Each row has a name. Each piece below is followed by the name of the row it came from, unless a question asks for something else. Each question is about the rows just above it. Some pieces are copies with a little noise. Places in a row count from 1.

k_368: [ 15  25  30  -2 -55 -49  75  53 -49  12   7  16 -70 -46  -6 -34  37  -8]
k_379: [-15 -22 -25  -5 -28 -78 -40 -31 -41 -11 -11 -17 -83  11  -1 -50 -23   0]
k_801: [-11 -10 -17 -83  32  23 -50 -36  23 -13 -12 -18  33  34  -3  18 -28  -1]
k_801 in full:
[-11 -10 -17 -83  32  23 -50 -36  23 -13 -12 -18  33  34  -3  18 -28  -1]
key -> tag
[-12] -> k_332
[-36] -> k_615
[0] -> k_174
[-1] -> k_738
[-2] -> k_227
Look up the entry of k_801 at place 18 in the table:
k_738
which: [-13  -8 -17 -83  32  23 -47 -36  22 -14 -10 -18  33  37  -2  19 -27  -2]
k_801
which: [-15 -23 -26  -5 -28 -77 -41 -31 -41 -11 -11 -18 -83  10  -1 -49 -22   0]
k_379
The row with [-11 -10 -17 -83  32  23 -50 -36  23 -13 -12 -18  33  34  -3  18 -28  -1] is
k_801
k_368 in full:
[ 15  25  30  -2 -55 -49  75  53 -49  12   7  16 -70 -46  -6 -34  37  -8]
[-11 -11 -17 -83] is in which row?
k_379

k_21: [-15  17   8  10   6  20  -4  10 -18  12   5 -22  13  20  15 -26 -35 -18]
k_841: [ -4  -1  -2   0   2   6  -2   0   8   5  -1  -1  -3  12   0 -12   0  -9]
k_206: [ -7   1   0   2   2   9  -3   2   1   7   1  -7   0  14   3 -15  -8 -10]
k_175: [-18  20   9  12   7  21  -4  11 -23  13   5 -27  17  23  17 -29 -40 -21]
k_876: [ -7   5   3   3   3  11  -4   4  -2   8   2  -9   4  15   5 -18 -13 -13]
k_579: [  2   1   8   1  -7   0  14   3 -15  -8 -17  31   9  -8  21  33 -23  -4]
k_822: [ 23 -48 -24 -20 -14 -22  -1 -22  72 -13 -10  48 -47  -8 -36  18  81  16]
k_92: [-18  -7   5  10   3   5   4   6  11   6   8 -17  -3  -7   5  17  10  -2]
k_729: [-30   6  12  62  -6   6  -2  -2   4 -10   4  -8 -61  -4  -4 -22 -14 -18]
k_862: [-80 -50  18  28  10  25  30   3  37   8   6 -62  -7 -35  29  32  27  22]
k_725: [ -7   0   2   1   5  -2 -14  13  11  -9  18 -20   5  11 -16 -27   7  -7]
Table of tags by key:
[2] -> k_618
[1] -> k_539
[-10] -> k_626
[6] -> k_600
[7] -> k_815
The tag of k_206, keyed by place 11:
k_539
which: [  2   1   7   1  -7   0  14   3 -15  -8]
k_206
which: [-7  1  0  2]
k_206

k_470: [ 60  77  48 -58]
k_752: [-39 -78 -34  69]
k_902: [ 37  78  75 -68]
k_957: [ 45  84  87 -75]
k_397: [ 60  77  48 -73]
k_511: [-40 -83 -21  64]
k_357: [-56 -82 -74  62]
k_286: [ 28  74  82 -75]
k_850: [-35 -85 -67  74]
tags:
[-66] -> k_214
[-67] -> k_991
[47] -> k_131
[48] -> k_207
[-74] -> k_241
[-56] -> k_456
[87] -> k_639
[88] -> k_711
[-75] -> k_237
Look up the entry of k_357 at place 3 in the table:
k_241
which: [-41 -77 -34  67]
k_752
which: [ 60  77  48 -58]
k_470

k_7: [ 32 -26  60 -24 -31 -28 -32  47  70  -9   0  63  29  17  26  69  -7  25
  22  18]
k_638: [ 12  11  -9   4  16  28 -24 -36 -13  88  59 -33   3 -14   2 -43 -31 -30
  -9  34]
k_116: [-58   0 -74  -4  -2  -8 -12 -54 -85  28  21 -50  -2 -13  -2 -92  -7  -8
 -45  18]
k_340: [ 32 -26  60 -24 -31 -28 -32  47  70  -9   0  33 -28 -31 -28  73  50 -30
  62 -16]
k_268: [ 32 -26  60 -24 -31 -28 -32  47  70  -9   0  63  23  32  36  31 -43  17
  18  43]
which: [ 35 -27  59 -27 -32 -29 -34  48  69 -11   1  61  23  33  37  31 -42  17
  18  42]
k_268
tags:
[-28] -> k_869
[26] -> k_828
[70] -> k_646
[-29] -> k_28
[69] -> k_750
Join k_340 by its entry at place 15:
k_869
which: [-59   1 -75  -3  -2  -8 -11 -55 -82  28  20 -49  -3 -14  -1 -93  -6  -9
 -43  17]
k_116
k_638 in full:
[ 12  11  -9   4  16  28 -24 -36 -13  88  59 -33   3 -14   2 -43 -31 -30
  -9  34]

